The rows below come in pairs that one turn or mirror swaps. Which row does each named row swap with?
The rows were stretched afterwards, more along some directions than others.
Kepu: [-24 -19 -21   4  21   1   2  13 -16   3   1 -23   5  -5   9  -9  -1]
Kabof: [-19  -6   1 -10 -13  15  -1   6  -9  17  10  15 -12  14  34  -3  16]
nebo: [  3  46  10 -30  -4 -11  -2  -5  -7  -8  17 -34  -7 -42  24  11   0]
kagu: [  4  -4  14   0   1  23   0  -4  11   1 -21   0   5   6  -3  -4  -5]
zuz: [-37 -29   5  -6  -6  -4 -14 -19 -28  -3  -7 -17   5  34  -3 -12   2]
getag: [ -5  49  -8  -1  14  -4 -26   8  -8  -3  -7 -18 -22 -35  10  21  15]
limip: [ -9 -13   3  -6  -6  25   9  -6  14   3 -11  -1   2  14   0 -12   2]
Fodu: [ -6  45   2 -35   2 -14   0  -8  -9  -8  14 -31  -2 -44  16   9   2]
tazum: [-21 -22 -21   8  17   7   5  13  -9   6   2 -18   7  -7  13 -14  -3]
zel: [-23 -20  -7  -1   9  -9 -31   0 -17 -17  30 -25  12  21  12   0  42]
putur: [-15  41   1 -35 -11 -21   0 -12 -15  -9  10 -34 -11 -30  11   5   1]
zunar: [-14  35 -20   4  29   5  -8   3  -3   8 -18  -7  -5 -37   4  11   9]
vafir: [-16  -3  -5  -9  -8  11   4   6  -6  18   2  17 -10   9  22  -8  16]
Poko: [ 19  36  10 -14  20   3 -34  19  -4  -9  12 -14   0 -37  13  30  23]
loko: [ 12  -7   9  14  30   1 -15   4  -5  -7 -16   3  22  -1  -6  -8  -7]
dotiz: [-18 -26  31 -30 -13   7 -26  -5 -30   1  39  -9  16  16  34   9  34]
zokas: [-24 -17   0 -23 -23  23  20  -8 -19  18  26   4  11  12  33  -4   5]
ronet: [-29 -11 -15  -7  11 -18 -30  12 -23 -23  30 -30   1   8  12   5  48]
paf: [-16  -3   5 -27 -20   4 -18   5 -10   3  18 -14 -16  11  11   5  23]
nem: [-25 -25  27 -36 -22  -3 -20 -13 -37   0  44 -19  15  15  37   3  23]
Riv: [  8  -5  27  -3  -4  22 -23   0  -8   3  14 -16  12  -5   9  11  -1]
Mubo: [ 10  48  15 -24  -8  -8  -4  -4  -3  -6  20 -30  -8 -41  24  12   1]
zeg: [-33  -8 -10 -22 -27  23  24 -13 -15  17  26  -2   7   2  31  -6   3]
sofi: [-22  -7  -6  -8 -13  22   6 -10  -5   8  29 -12  16  -3  17   4   9]
Ded: [-26 -31  -2 -16 -15  -6   1   7 -18   7  40 -23   5   9  24 -14   7]
neren: [-13   3   5 -26 -28 -20 -16   6 -27  -8  46 -34 -12   2  21  -2  15]
nupa: [-17  45 -10   1  10  -2 -20  -2 -10   1 -14 -27 -22 -32   4  17   7]
roge: [-13  29 -16   9  27  12 -13   6  -2   5 -12  -5  -6 -28  15  14  12]
Zil: [-25  13 -20   7  25  14  -4   3 -10  10 -10 -15   3 -24  12   4   4]
kame: [  6   8  21  -7 -12  17 -20  11  -6  14   2  13 -16   4  27   8  13]
Tapon: [-27 -23  26 -36 -25  -6 -21 -12 -40  -2  46 -21  13  17  36   3  27]
Vura: [ 10   5  25  -6 -17  14 -14  16 -10  14   8  15 -14   8  34   4  12]
mipa: [ -9  45  -9   1  14  -8 -20   1 -11  -2 -10 -19 -19 -36   6  19   8]
Kor: [ -5  -5  13 -11 -20  25   9 -10  11   5  -3  -9  -5  12  10  -7  -2]
budoz: [  6  -2  20  -2 -12  12 -14  10  -8  14   0  16 -13  10  25   2   9]
Vad: [ -7   0  16 -13 -27  19   7 -14  10   7   3 -15 -10   8  11  -7  -3]
migus: [-36   3  -6 -25 -16 -17   4 -26 -25  -2   7 -20   0   9   0 -15  -4]
viz: [-20 -24  -8   6  11  -8 -28  11 -20 -21  21 -23  10  17  11   1  36]
zun: [-22 -22 -14   5  10  -8 -25  10 -17 -22  23 -22  10  18  10  -1  38]
lenal: [-28 -16  -7 -13 -19  15  11   6 -16  18  20   9  -4  20  36 -13  16]
modo: [  2   4  13  -4  14 -18 -26   7 -30 -17  11  -7  15   3  15   4  13]
rona: [-13 -23  28 -33 -16  -9 -28  -6 -33  -3  56 -14  18  21  41   2  36]

Vad pairs with Mubo
rona pairs with zel
getag pairs with kame

